50 stands for zero in the data rows.
Here are some numbered points:
tensor([68, 33, 40, 43, 64, 74, 36, 59, 38, 66, 31, 89, 65, 33,  6, 42, 55, 46, 73, 57, 62, 53, 29, 28]) 0
tensor([54, 85, 58, 55, 41, 46, 65, 60, 41, 61, 45, 43, 40, 72, 56, 55, 49, 71, 47, 53, 47, 51, 52, 62]) 1
tensor([71, 38, 66, 56, 50, 67, 62, 44, 33, 51, 55, 46, 55, 36, 38, 30, 57, 58, 59, 50, 57, 44, 43, 29]) 2
tensor([52, 51, 69, 74, 57, 43, 72, 25, 83, 36, 43, 56,  4, 79, 25, 57, 34, 61, 34, 43, 31, 41, 48, 64]) 3
tensor([34, 41, 49, 48, 57, 40, 50, 48, 61, 47, 44, 58, 19, 60, 40, 64, 34, 70, 22, 54, 56, 45, 51, 88]) 4
tensor([54, 52, 54, 55, 54, 59, 66, 34, 69, 36, 64, 29, 49, 54, 67, 46, 51, 48, 26, 40, 46, 49, 56, 37]) 5
tensor([35, 32, 63, 48, 62, 31, 47, 46, 57, 38, 47, 56, 31, 59, 38, 64, 47, 58, 33, 65, 39, 40, 47, 86]) 6
tensor([31, 34, 47, 54, 56, 46, 59, 55, 44, 37, 55, 52, 28, 58, 45, 63, 37, 59, 37, 55, 42, 40, 49, 70]) 7
tensor([31, 43, 57, 39, 51, 62, 49, 52, 45, 52, 68, 25, 71, 46, 68, 42, 27, 40, 45, 47, 41, 41, 47, 48]) 8
tensor([63, 55, 46, 65, 51, 73, 64, 50, 50, 34, 64, 41, 26, 81, 78, 43, 30, 78, 40, 52, 56, 45, 68, 31]) 9
New points follow, each followed by the numbers of its three nearest points above, nearest first.
tensor([64, 61, 21, 49, 35, 50, 22, 90, 30, 81, 47, 60, 48, 54, 73, 70, 58, 68, 47, 50, 64, 56, 42, 80]) 1 7 4
tensor([66, 52,  9, 56, 39, 50, 32, 74, 37, 60, 52, 64, 37, 35, 61, 60, 62, 52, 41, 52, 58, 51, 51, 80]) 7 1 4
tensor([56, 43, 53, 66, 41, 46, 61, 49, 31, 37, 54, 58, 40, 54, 45, 51, 53, 55, 48, 48, 57, 51, 59, 58]) 7 2 1
tensor([59, 52, 73, 73, 47, 40, 67, 15, 77, 40, 40, 57,  3, 94, 16, 59, 36, 58, 28, 56, 37, 47, 59, 59]) 3 4 6
tensor([61, 52, 17, 61, 29, 60, 25, 87, 22, 59, 53, 58, 53, 51, 74, 53, 55, 59, 40, 52, 72, 67, 31, 77]) 1 7 8
tensor([39, 45, 70, 42, 65, 25, 57, 40, 75, 24, 45, 39, 39, 57, 49, 61, 48, 21, 33, 53, 24, 42, 60, 36]) 5 6 7
tensor([42, 45, 53, 40, 59, 43, 38, 52, 40, 49, 47, 53, 50, 44, 41, 46, 38, 54, 54, 64, 52, 41, 49, 45]) 7 8 2
tensor([67, 60, 33, 53, 35, 53, 44, 69, 38, 45, 39, 54, 64, 36, 66, 49, 78, 38, 52, 48, 61, 56, 57, 29]) 2 5 1
tensor([38, 55, 58, 46, 35, 74, 58, 40, 48, 52, 63, 25, 87, 45, 44, 28, 41, 36, 60, 51, 46, 41, 58, 25]) 8 2 5
tensor([67, 59, 45, 48, 45, 61, 40, 55, 72, 66, 34, 80, 75,  0, 11, 58, 67, 25, 53, 42, 57, 58, 22, 64]) 0 2 6
tensor([45, 47, 62, 48, 76, 47, 53, 55, 30, 42, 50, 48, 48, 65, 62, 37, 41, 72, 64, 60, 58, 37, 59, 51]) 7 1 2
tensor([37, 47, 58, 48, 36, 31, 66, 34, 60, 36, 53, 50, 40, 66, 58, 46, 41, 52, 48, 61, 43, 45, 63, 52]) 7 5 6
tensor([65, 49, 40, 59, 33, 53, 39, 38, 54, 56, 21, 83, 57, 27, 12, 56, 73, 33, 68, 40, 54, 61, 30, 31]) 0 2 7
tensor([40, 60, 79, 54, 68, 55, 68, 14, 79, 52, 42, 45, 55, 89, 37, 55, 34, 32, 41, 45, 41, 47, 50, 31]) 5 3 8
tensor([53, 43, 66, 43, 72, 58, 61, 38, 59, 46, 50, 56, 41, 56, 17, 49, 52, 44, 41, 41, 44, 41, 35, 40]) 2 7 5
tensor([39, 56, 34, 39, 51, 33, 32, 68, 40, 56, 49, 45, 56, 33, 80, 59, 54, 47, 55, 46, 61, 62, 49, 51]) 8 1 7
tensor([60, 48, 66, 56, 63, 55, 48, 41, 49, 47, 31, 67, 40, 61, 16, 30, 50, 50, 61, 58, 42, 44, 36, 40]) 2 0 7
